128 stands for zero in the data rows.
Here are some points, one per row:
[168 160 144 139 137 128 132  81  99 109  97 131  90 122 119  92 117 110
  80 118  66  90 109 102 132  84 102 107  65 115  74 104 177 124 109 113
 107 135 115 101 123 135  70 158 149 123]
[128 103 144 104 137 162  83  97  80 164 122 135 170 149 140  97 131 135
 181 112 149 171  53 194  97 168 147 136 124 151 131 131 167 113  92 183
  89 135 145 129 123 107 137 139 109 132]
[133 110 122 109 119 130 107  57 125 111 143 140 117 100 137 107 184 107
 103 181 175 111 111  96 111  54 162 122 149 116 140 129 105 175 121  76
 112  69 157 142 120 120 139  77  80 185]
[ 80 100 153 125 193 105 146 216 165 120 100  61 190 139 151 151 173 125
 103 167 118 152 139 140 128 116 113 111 103 164 158 116 167 135 135 101
  95 163 139 129 135 109  86 113  78 139]
[150  87 136 170 140  82  76 128 125  94 105  90 143 122 108 132  93 173
  90 124 197 159 117 125  80 140 113 150 116 114 141 180  19 140 132 131
 111  85 113 130 149 172  36 158 131 112]
[130 137 146 165 101 158 109 148 172 137  91 122  93  70  78 166 137 164
 136 117 124 183 118 153 169 132  89 100 121 171 143 121 123 101  89 141
 105 106 119 141 101 121 161 107 106 143]
[ 58 139 120 148  86 139 119 122 155 155 169 177 125  85 180 120 108 134
 171 100 104 122 120 102 128  61 146  91  96 146  95 137 127 151 178 107
 183 154  99 144 155 119 128 172 126 149]
[165 137  96 111 115 137 157 120 123 107 202 128 147  98 165 153 100 118
 150 166  96 157 150 119  97 163 137  58 168 145 136 128 147 100 104  86
 108 169 109 104 154 189 120  83 122 140]
[156 188 136 144 178 110  91 154 126 127  87 170 149 111 128 150 190 103
 154 222 117 134 153 174  90 147 117 157 129 165  96 138  67 139  89 131
 146 108 115 169 120 146 130 125 170 148]
[122 178 124 150  81  54 141 147 133 140 108 138 121 193 148 135  97 112
 107 145 135 170 101 155 143 156 166 147  43  78 118  90  90 169 137  44
 126 190 159 102 165  95 170  67  73 147]
[ 80 130  78  69 165  74 126 101 115 132 117 176 113 162 120 157  71 190
  93 192 154 115 129 155 167 140  83 149 117 111 137  82 132  82 134 137
 141  95  43  67 128  74 137 185 154 164]
[120 178  94 148 156 155 118 122 118 101 175  87 122 129 137 174 131  91
  95  93  80  93  89 137 129 156  48 122 120  98 141 105  90 161 139 141
 169 114 110 127  95 124 129 138 100 121]
[ 94 145 129 178 100 110 171 143 117 184 146 131 120 156 136  75 139 115
 113 110 147 117 127 155 112 118 115 122 194 120 139  74  88 134  89 142
  61  85  77 150 179 129  98 138 133  47]
[129 137  61 158  77 154  99 172 106  90 144 130 106 164 163 136 125 114
 116 122 161  79 189  44 106 135 128 113  93 133 131 146 148 151 128 160
  72 114 140 103 115  80 162 123 179 105]
[166 103 149 165 142  74 183 119  97 102 126 164 152 172 152 135 134 150
 177 117  90  92 114  69 190 123 112 159 140 127 145 145 113 107 139 124
 152 105 126 177 106 116 113  84 131 154]
[155 147 167 122 118 160 123 100 142 157 107  58 205 119 139  62 153 119
 104 182 160 130 129 100 190 165 117 151 108 109 142 167  95 105 101 175
 156 141  76 122 172 107 165 176 108 112]
[174 147 160 138 138 119  89 149 132 182 200 161  87 105 129 108 127 216
  89 130 131  75 151 136 119 116 144 160 108  96 174 125 146 149  97 108
 155 162  93 103  84 137 132 114 114 136]
[145 187  87 133 166  99 170 103 138 129 143  91 132 116 105 108 102 129
  83 104 145 143 143 169  88  61 154 130 133 156 123 139 134  70 151 115
 184 122 167 114  95  89 155  61 160  79]
[110 103 103  95 125 127 113 141 144 177 120 103 100 158  79 113 119 120
 188 140  71 125 116  98 112 104 120 194 138 126 135 112  78  69 106 141
 140 147 206  89 167 166 144 132 124  83]
[112 101 160 188 111 109 121 135  68 143 159  40  57  86 124 102 122 115
 132 147 169 129 125 134 138 161 150 158 153 140 119  94 113 109 119 173
 151 125 174 109 188  89 108 161 158 169]
[ 88 163 141 107 125 182 137 179  94  84 101 105 143 137 106 109  66 151
 139 108 123 104 159 167 151 130 146 177 165 167 107 161 113 132 108  97
 105  93 108 122 118 134 133 123  68 148]
[118  78 143  94 135 145 124 120 136 186 137 118 129 151  79 117 105  64
 134 101  85 194 196 121 147 168 127 114 116  89 115 148 101 161 123 111
 151 100 109 138 132  68  85 107 147 127]
[176  81  65 124  92 120 173 182  87 148  63 125 112 108 164 126 121 110
 138 156 130 122 142 166  97 122 115 103 147  87 160 126 100 104 114 106
 175 112 124 172  90 108 141 166  86 126]
[104 103 169 131  61 162 150 144 102  91 164 133 169 164  77 131 129 107
 108 156 144 129 130 177 147 107 127 136  98 136 200  98  91 112 131 129
 122 164 165 159 137 148  96 137 191 116]
[128 136 124 131  64  67  79 126 200 126 107 125 118 105 172 121  81  88
  80 113  82 123 110 180 114 123  83 173 174 109 172 175 122  95 115 109
  88 112 143 149 106 116 130 126 166 176]
[179 114 177  93 160  89 148 150  94 105 122 158 151  82 160 151 133  99
 134 109 146 171 121 133 123  77  77 145 148 147 133 121  89 174 140 150
 119 145  98  75 103 102 208 129 140 135]
[189 150 135  67 117 126 170 146 168 111 206 106  89 141 140 134 122 136
 148 156 153 151 129 127 103 122 112 169  98 131  77 112 149 153 150 143
  87 111 136 205  90 122 125 165 110 137]
[147 162 140 122 187 120 105 158 133 119 138 162 111 110 140 165  80 105
  87 138 111 156  92  82 174 116 176  88 186 151 174 148 140 148  96 126
 155 101 174 154 119 136 163 199 129 103]
[121 133 117 135 133 116 173  52 213 113  75 101 130 112 140 129  79 164
 125 138 126  78 156 133  99 137 158  89 137 122 149  97 120 219 114 182
 138 142 168 130  98 144 141 114 141 142]
[ 57  94 147 107  82  82 104 122  71 141 153 131 155 115 132 170 133 163
  77 127 112 143 154 133 163 112 115 101 146 104  32 113 133 105 109 184
 129 152 143 201 119 170 160 102 113  90]
[157  94 213 141  94 170 101 144 142 175 116 129 100 179 127 169  74  90
 133 143 172  86 111 136  89 124 100 113 146 164 131 115 152 103 133 151
 185  94 137 147 216 153 132 108 114  90]
[173 174 114 140 129  96 143 149 125 136 120 119 103 170  78  69 167 169
  90 110 109 131 102 156 107 109  82  79 146  95 131 170 139 158 171 121
 125  95 145 136 175 169 174 125 178 190]
[106 117 169 166 140 117 136 117 108 141  94 112  84 154  88 108 123 117
 101 162 144 129 106  87  74 154 127 128 161 142 132 120 133 135 223  76
 123 166  85 143  35 159 169 137 137 121]
[146 187 110  69 164 128 128  79  82 161  80 152  93 113 186 161 177 124
 153 103 176 164 155 136 176 136 132 175 118 149 186 161 131 143 184 115
 126 175 106 153 136 147 104 110 138 132]
[151  71 102 126 146 169 115 130 146  79 109 152 134 116  94 138 141 140
 116  90 135 113  93 166 142 140 118 177 182 112  94 104 138 146 100  98
 152 198 120 176 186  78 113 149 144 108]
Along one direction, these points spread out more than along any other. Take the direction at right angles to it along which they spread out most. Go by this last direction. How many in every 100 of the points above lie lower along it than each point below? Answers are rounded to whole numbers. More than half of the points above lie lower than the first one.
[147 162 140 122 187 120 105 158 133 119 138 162 111 110 140 165  80 105
  87 138 111 156  92  82 174 116 176  88 186 151 174 148 140 148  96 126
 155 101 174 154 119 136 163 199 129 103] 37
[150  87 136 170 140  82  76 128 125  94 105  90 143 122 108 132  93 173
  90 124 197 159 117 125  80 140 113 150 116 114 141 180  19 140 132 131
 111  85 113 130 149 172  36 158 131 112] 20
[112 101 160 188 111 109 121 135  68 143 159  40  57  86 124 102 122 115
 132 147 169 129 125 134 138 161 150 158 153 140 119  94 113 109 119 173
 151 125 174 109 188  89 108 161 158 169] 69
[104 103 169 131  61 162 150 144 102  91 164 133 169 164  77 131 129 107
 108 156 144 129 130 177 147 107 127 136  98 136 200  98  91 112 131 129
 122 164 165 159 137 148  96 137 191 116] 63
[122 178 124 150  81  54 141 147 133 140 108 138 121 193 148 135  97 112
 107 145 135 170 101 155 143 156 166 147  43  78 118  90  90 169 137  44
 126 190 159 102 165  95 170  67  73 147] 51
[121 133 117 135 133 116 173  52 213 113  75 101 130 112 140 129  79 164
 125 138 126  78 156 133  99 137 158  89 137 122 149  97 120 219 114 182
 138 142 168 130  98 144 141 114 141 142] 86
[ 88 163 141 107 125 182 137 179  94  84 101 105 143 137 106 109  66 151
 139 108 123 104 159 167 151 130 146 177 165 167 107 161 113 132 108  97
 105  93 108 122 118 134 133 123  68 148] 23
[146 187 110  69 164 128 128  79  82 161  80 152  93 113 186 161 177 124
 153 103 176 164 155 136 176 136 132 175 118 149 186 161 131 143 184 115
 126 175 106 153 136 147 104 110 138 132] 0
[173 174 114 140 129  96 143 149 125 136 120 119 103 170  78  69 167 169
  90 110 109 131 102 156 107 109  82  79 146  95 131 170 139 158 171 121
 125  95 145 136 175 169 174 125 178 190] 77
